[[133 127 132 127 126 125 132 133 131 127 130 123]
 [134 127 130 124 128 124 134 132 130 128 127 128]
 [121 132 131 130 125 123 122 125 127 127 132 129]
 [125 130 140 139 123 130 124 122 134 130 132 122]
 [126 127 128 126 130 117 131 123 127 129 125 137]
 [130 133 127 127 135 107 125 118 125 129 126 136]
 [130 122 125 127 128 130 126 128 122 125 125 132]
 [134 127 132 133 134 119 133 129 130 126 130 135]]
|
[[130 123 133 127 132 127 126 125 132 133 131 127]
 [127 128 134 127 130 124 128 124 134 132 130 128]
 [132 129 121 132 131 130 125 123 122 125 127 127]
 [132 122 125 130 140 139 123 130 124 122 134 130]
 [125 137 126 127 128 126 130 117 131 123 127 129]
 [126 136 130 133 127 127 135 107 125 118 125 129]
 [125 132 130 122 125 127 128 130 126 128 122 125]
 [130 135 134 127 132 133 134 119 133 129 130 126]]

[[123 126 135 137 131 123 126 124]
 [131 128 128 126 129 125 127 120]
 [130 131 133 118 129 130 121 126]
 [144 150 123 131 105 119 135 138]
 [149 110 101 146 131 104 152 118]]
|
[[126 124 123 126 135 137 131 123]
 [127 120 131 128 128 126 129 125]
 [121 126 130 131 133 118 129 130]
 [135 138 144 150 123 131 105 119]
 [152 118 149 110 101 146 131 104]]

[[124 145 128]
 [136 112 126]
 [152 131 112]
 [123 140 127]
 [133 131 122]
 [145 119 128]]
|
[[145 128 124]
 [112 126 136]
 [131 112 152]
 [140 127 123]
 [131 122 133]
 [119 128 145]]

[[120 112 119 121 115 104 118 113 119 115 112 123 110]
 [117 157 157 110 128 137 116 140 137 121 134 139 146]]
|
[[123 110 120 112 119 121 115 104 118 113 119 115 112]
 [139 146 117 157 157 110 128 137 116 140 137 121 134]]

[[128 137 128]
 [105 136 149]
 [113 131 130]
 [125 139 143]
 [123 134 146]]
|
[[137 128 128]
 [136 149 105]
 [131 130 113]
 [139 143 125]
 [134 146 123]]

[[148 119 116 117 132 155 149 124 127 126 132]
 [145 119 123 113 138 155 148 125 128 127 132]
 [136 125 123 130 124 129 133 137 130 131 132]
 [132 118 119 118 130 146 137 122 119 127 132]
 [136 119 119 118 146 146 133 120 125 127 130]]
|
[[126 132 148 119 116 117 132 155 149 124 127]
 [127 132 145 119 123 113 138 155 148 125 128]
 [131 132 136 125 123 130 124 129 133 137 130]
 [127 132 132 118 119 118 130 146 137 122 119]
 [127 130 136 119 119 118 146 146 133 120 125]]
---
[[125 132 130 132 127 128 130 126 131]
 [117 137 133 122 111 120 124 124 133]
 [134 119 124 132 141 134 136 131 125]
 [136 114 118 132 143 137 137 136 122]
 [124 134 131 118 114 118 111 128 126]
 [114 142 136 121 104 118 118 124 133]
 [132 125 124 132 134 131 131 130 126]
 [137 126 127 130 140 132 129 130 125]
 [131 130 131 131 133 128 128 128 130]
 [139 116 120 131 147 135 131 134 121]]
|
[[125 130 127 130 131]
 [117 133 111 124 133]
 [134 124 141 136 125]
 [136 118 143 137 122]
 [124 131 114 111 126]
 [114 136 104 118 133]
 [132 124 134 131 126]
 [137 127 140 129 125]
 [131 131 133 128 130]
 [139 120 147 131 121]]

[[122 129 127 133 126 125 116]
 [121 124 151 111 113 145 137]
 [123 126 138 129 109 112 120]
 [137 121 122 147 128 125 111]
 [124 126 136 132 111 110 118]
 [134 130 129 104 145 138 136]
 [134 130 117 135 144 136 122]
 [126 130 127 123 133 127 122]
 [122 138 105 144 143 125 121]
 [152 120 117 136 143 124 117]]
|
[[122 127 126 116]
 [121 151 113 137]
 [123 138 109 120]
 [137 122 128 111]
 [124 136 111 118]
 [134 129 145 136]
 [134 117 144 122]
 [126 127 133 122]
 [122 105 143 121]
 [152 117 143 117]]

[[133 133 136 124 115 128 126 137 140 127 139 114 133]
 [136 135 124 126 119 126 139 115 138 119 105 120 120]
 [129 129 136 126 121 124 131 120 150 125 150 121 146]]
|
[[133 136 115 126 140 139 133]
 [136 124 119 139 138 105 120]
 [129 136 121 131 150 150 146]]

[[114 135 133 158 128 122 125 108 120 129 124 140 148]
 [114 135 133 153 128 121 125 112 120 129 127 140 148]
 [114 135 133 158 128 122 125 108 120 129 124 140 148]
 [114 135 133 153 128 121 125 112 120 129 127 140 148]
 [114 128 133 152 128 121 125 116 120 126 124 131 142]]
|
[[114 133 128 125 120 124 148]
 [114 133 128 125 120 127 148]
 [114 133 128 125 120 124 148]
 [114 133 128 125 120 127 148]
 [114 133 128 125 120 124 142]]

[[141 145 107 128 138 112 111 144 143 117 127 138]
 [134 139 112 122 137 107 109 144 140 122 124 130]
 [135 132 110 133 138 122 115 136 139 117 125 136]
 [140 148 106 121 139 102 105 149 145 119 125 134]
 [141 145 106 126 139 109 108 145 144 117 126 137]
 [128 135 129 119 127 116 123 134 129 132 128 123]]
|
[[141 107 138 111 143 127]
 [134 112 137 109 140 124]
 [135 110 138 115 139 125]
 [140 106 139 105 145 125]
 [141 106 139 108 144 126]
 [128 129 127 123 129 128]]

[[128 138 117 121 124 148 148]
 [128 126 134 100 124 128 139]]
|
[[128 117 124 148]
 [128 134 124 139]]

[[143 149 114 142 131 116 115 126 143 126 149 143]
 [117  99 124 117 142 121 126 152 119 151 104 119]
 [131 136 122 133 120 123 119 118 128 121 121 134]
 [132 138 121 133 122 122 118 122 130 124 128 134]
 [127 117 128 126 136 125 132 130 128 130 120 127]]
|
[[143 114 131 115 143 149]
 [117 124 142 126 119 104]
 [131 122 120 119 128 121]
 [132 121 122 118 130 128]
 [127 128 136 132 128 120]]
